The rows of A fall into 4 groups, which share some directions, and each row is roughly a mix of its group's hidden directions, except some rows that fit no group.
A, 148 rows:
[[  2  -8  12 -11   6   4 -19 -16  24  -9]
 [  2  -5  18  -2   3  15 -16   0  25 -14]
 [ 10 -16  25  -5 -15   7   1  -8   5 -17]
 [ -7   5 -11 -22 -11 -11   6 -11   3 -24]
 [-23  -7   1   4  -8  -1   8   2  -8 -29]
 [  8  -4  16 -28 -10 -19  -1   1  -2   8]
 [  9   2  18  17 -16  11  -1  18 -16  -3]
 [  4   3   1 -16  -7  -9  12 -18 -17  22]
 [  2 -13  17 -27  12 -10   6   7 -12  -2]
 [ -1   2 -14   6 -26  -4  21  -8  10  -9]
 [-12   5  -2  12  -8   3   6  16 -18 -25]
 [ -6  19 -14 -11  12  -3   4  -1  -3 -27]
 [ -4  -2   7 -25  19  -5  -3  20  -8   9]
 [  4 -12  21 -17   5 -15  10   2 -19  -7]
 [-19  12 -11  10  23   9 -12   4  11   6]
 [ 21  -3  16  15 -14 -15   4 -12  -2 -12]
 [ -7   6  -7   7 -16 -17  15  -2 -20 -17]
 [ -4  -3  14 -29  13   3 -10  13   2  11]
 [ -7  -9  -5 -10  19  13  -7  14  11 -22]
 [-22  11   5  17   5   1 -10  -3 -10 -22]
 [ -2   7  -4 -10  -5  17  14  -4 -28  14]
 [ -5  -2   2  17 -23   2   7 -21  -3 -17]
 [ 12 -17  25   0 -11  -3  10 -13 -13   1]
 [  6 -16  14 -29   4  -5   3  11 -12  -2]
 [  9   9   4  12  -6   3 -13 -22  17 -19]
 [ -6  15 -16  28  -5   7  -5  -5  12   9]
 [  8   0  14  19 -26  -6  10  10  -4 -11]
 [-15  16 -11 -13  10   0  -1  23   2  15]
 [ 14 -23  15 -16 -19   5   3   2  -2   0]
 [ 15  -6 -11  18   2   5   9 -26  12   4]
 [ 12  -1 -10  24 -15   1   4 -15  11 -16]
 [-19   6 -13   4  11  -3   3  19  -6  23]
 [  9 -12  23   5 -13   3 -18 -13  11   8]
 [ -6  -4 -20  13  -8  10  20  -5   9 -19]
 [ 10 -18  28  -8  -5   1   8   1 -11 -12]
 [ -6  -2   2 -23  21   2 -10  22   4   3]
 [ 22 -11  13   9  -5   3  -9 -19  18   1]
 [  7 -24  16 -25  -8  -1   1   2   8  -6]
 [-15   3 -22   9   5   5   1   6  14 -24]
 [  2   5   3 -14  11   0   1  11  -4  34]
 [  4  -7   2 -15   8   9 -21   2  21  17]
 [  6 -17   4 -32   1  -2 -12  -2  12   3]
 [-15   2 -10 -17  10  -2   9  17 -12  20]
 [  3  10  -6   6 -15   4  -5 -25  15  18]
 [ 11 -14   7 -20  11  -4   4  19  -1  19]
 [ -6   1  10 -15 -14  -8  18  12 -21 -11]
 [-13  14 -14  31   6   6   1  -4   2   4]
 [-10  22 -28  14  -5  -1   2  -4   5   6]
 [ -4   4   5 -22  15  -2  -9  17  -4  22]
 [ 16  -3   8  -4  -1   5  -9 -13   4 -32]
 [  9 -26  18 -18   5   0  -1  14  -5   2]
 [  4   9  -9 -23  26  -7   2   8  -1  12]
 [ -3   0  -7  24 -11  -7  20 -13 -15  -6]
 [  6 -10  -3 -22  19  17   7  12   1  14]
 [  7   3  16 -21  10   0  -2   5 -12  25]
 [  6  16  -2  12  -2   2 -14 -18  24  -9]
 [ -5   2  -5  20 -10   8   0 -29   0 -13]
 [-17   3 -13   2  14  -1  -7  19  -6 -22]
 [  0   0  -2  23 -18  -1  13 -21  -9 -10]
 [  1   9   2   0   0  -5   1  25  -7 -29]
 [-29  -1 -14  11  -8  -7   7  17  -4  -8]
 [  6 -10  13 -13   2  -2   8   4 -31 -12]
 [ -2  -4 -14  -6  12  13   9 -27   5  17]
 [ -6   8 -23  13 -18   3  11  -9  18  -1]
 [ 16  -7 -14  19  11   6   9   0  21  -8]
 [-12  13  -7   8   2   1 -19  17  23  -6]
 [ -8  18  -7  30  -6   3   1  -4  -1  15]
 [ -8   1 -11  28 -16   2   7 -12   1 -14]
 [  7  13   0  13   1  19 -25  -9   9   9]
 [-11  14 -24  13  -8  -4  17  14  -5  -3]
 [  6  -5   7   4  -7 -15   7  27 -14 -17]
 [ 20   0  17 -23  -4  -8  -3  -3  -3  17]
 [ 25  11 -11  14  -2   1 -11 -10  11  15]
 [ -2  -8  17 -18  -1  -5  -9  20  -3  21]
 [-10  -4  11 -25  15  -7  -2  15  -9 -14]
 [  6  -6  17  -7  -7  -9  19 -13 -23  -5]
 [-18  16 -18   4   4 -14  11 -11  17   0]
 [  7  -5  -2 -24  15   1  -2 -16  10  20]
 [  4 -19   9 -25  -2  -9   9   9 -13 -12]
 [-13   1 -15   5  29   8 -14   2   8  -9]
 [ -3   6 -11  34  -7  10  -3  -2   7 -11]
 [ -8  18  -6 -27   8   3  -3  17  10   4]
 [ 11  -7   3  24 -19   2   5   7  -1 -22]
 [ 13   3  -5   9 -23  22   5  -5   7  16]
 [ -6 -13  -3  17 -17  -2  19   3  21  -7]
 [  0   3  -3  23   8   1 -14 -24  11  13]
 [ 14  -1   3  20 -24  -2  13 -12 -12   5]
 [  3 -14  15 -17   0  -1 -10  -2   4  28]
 [ -8   5 -12  31  -7   1   5  -4   4 -19]
 [-10  10 -22  26   0   3  -4  -1  11 -11]
 [-11   5  -2  -5   3   5  -7  13  10  33]
 [ 22 -20   8  -5   4   0   2 -21   8  11]
 [ -8  -5   3 -24  -1  -6  14  11 -15 -20]
 [  2   8  -9  27  -7  -2   8 -10 -12  20]
 [ 11  -8  12  14 -10  -1   2  16  -8 -26]
 [ 21  -1   5   6 -20   4 -11  -7  17  18]
 [ 23   0 -14  22  -7  -8  12  -6   9   7]
 [ 13   8 -10  24 -18  -2   1 -16   6  12]
 [ -4   1 -10  29 -12   9   4 -16  10 -11]
 [  3  -1   7  26 -18  11   4  -6   5 -19]
 [ -9  -3  16  19  11   3  13  13 -15 -15]
 [ 11  -6  16  -8   0  11 -18 -15  20   9]
 [ 11  -8   1  15 -13  -9  27 -14  -7  -2]
 [-22  -6   4  12   5  26  -4  10  -8  -9]
 [  6   1  13   2 -27  -1  22   3 -14   3]
 [-10  19 -21  25  -4   5   5   6   5  -1]
 [ -4  -5  15 -32   6  -6  -5  15  -6   1]
 [  7 -11  19 -11   6 -18 -13  12  -5 -17]
 [ -9  21 -19  24  -3  -4   7 -10  -1   5]
 [ -9   8   3 -15  13  -6 -21  10  20  10]
 [  6  -5   5  24 -14   1   2 -12  -5 -24]
 [  7 -10  15  20 -18  -5  -1   4  -9 -20]
 [-14   3  -7 -19  14 -20  13   7  -7 -14]
 [-25  15 -10   3  21  -6  -7   3  11   5]
 [  4 -17  18   1 -13  -1  13  -1  -5 -25]
 [ 17  -8  20 -20  -2  -5  -2  -6  -8  19]
 [ -6  10 -11  18  -7  -8  10  -3 -14  25]
 [-14   8 -15  25 -11  -6   2  -3 -13 -13]
 [ -7   4  -1 -24  14   0  -9  -2  19  20]
 [ -6  19 -20  21  -2   3  -3  -7   8  16]
 [ 20 -14   8   0  -8  -4  15 -11   6 -22]
 [ -5   1  -7 -15  12   8  -3 -15  11  28]
 [  7  -7  -6  16 -21 -11  15  -7   2 -20]
 [ -4  -3   9  -7  -3  13  -9 -29  -4 -19]
 [ 11 -20  22 -17  -7   4  -6  -5   3 -13]
 [  8   1  -1  17 -16  11  -2 -20  20  11]
 [-16   4   1 -12  31  -4  -8   1 -10   7]
 [ 15 -21  21 -11  -9   5  -9 -12   0  -7]
 [-11   4  -4 -10  30   9 -17   4   5   8]
 [ 17  -5  14 -26   2 -11   3   7  -3  17]
 [ -7  10 -11  28   7   4  -3 -12  13  14]
 [-19  -1   6 -24  11   0 -10  21  -4   1]
 [ 10   9 -14  29  -1   5   4 -15   3  13]
 [ -6   5  -6   1   0 -13   9  34 -12   0]
 [ -2   1 -13  -4   9   8   3 -32   9  15]
 [ 14 -12  16  21 -17  -4  -2   1  -3 -17]
 [ 23 -13  17  -9   3  -2  -1  18   0 -16]
 [  4 -11  15 -18   5  14  -2  13 -12 -20]
 [  9  -2  22 -25   5  10  -6  15  -8   3]
 [-15  10  -2 -14  26   0 -15   2  -1  15]
 [ -1   5   9  32 -11  -4   2   9  15  -6]
 [ -3  -6   5 -10   3  10 -11 -21  11  27]
 [ -9  -4  -6  25 -10   2  19 -13  -5 -15]
 [  2  12  -5  19 -10 -26  -1  14   7  10]
 [-15  16 -12  11  -1   8  -8  -8  15  22]
 [ -3  -7  -7  20  -9   0  14  -8   1 -28]
 [ -7  -5   0  12  13 -11  18  20 -20  -6]
 [ -9 -10  18 -21   3  -3   9   2 -16 -18]]

Here is one row of each group, with its name. Which group are the others in?
[  0   0   6  10 -11 -15   3  27 -14 -15] -> (4)
[ -1  -8   5 -29  14 -18  -7   1  -7  -9] -> (137)
[  0  11 -15   3  10   3  -6  12  -7  31] -> (72)
[  9  10 -17  29  -3   6  -2 -12   8  10] -> (85)

[  1  -2   5  26  -8  -2   1 -28   4  -7] -> (72)
[ 19   7   6  -3  -7   2  -8 -11   9  30] -> (85)
[  1   3 -13  18 -13  -3  16   8 -25  -4] -> (72)
[  8   4   4 -14  -1  -7  -3   8   3  35] -> (85)
[  6 -16  22 -15  -2  -2   5   3  -8 -23] -> (72)
[ 13  -6   4 -20  25  -6   6  16  -7   0] -> (85)
[-21  15 -10 -16  10  16  -6 -15   0   1] -> (4)
[ 23 -20   8  14  -4   6  11   3  -4 -16] -> (4)
[  3  -7  11 -15  -2 -12   7   3 -17 -27] -> (85)
[-17  11 -11  -2   2  -3   7  30 -12   5] -> (4)
[  6  -9   1  13 -12   6   7 -15  11 -28] -> (85)
[ 17 -10   2   8   0   1  12   1  -8 -31] -> (4)
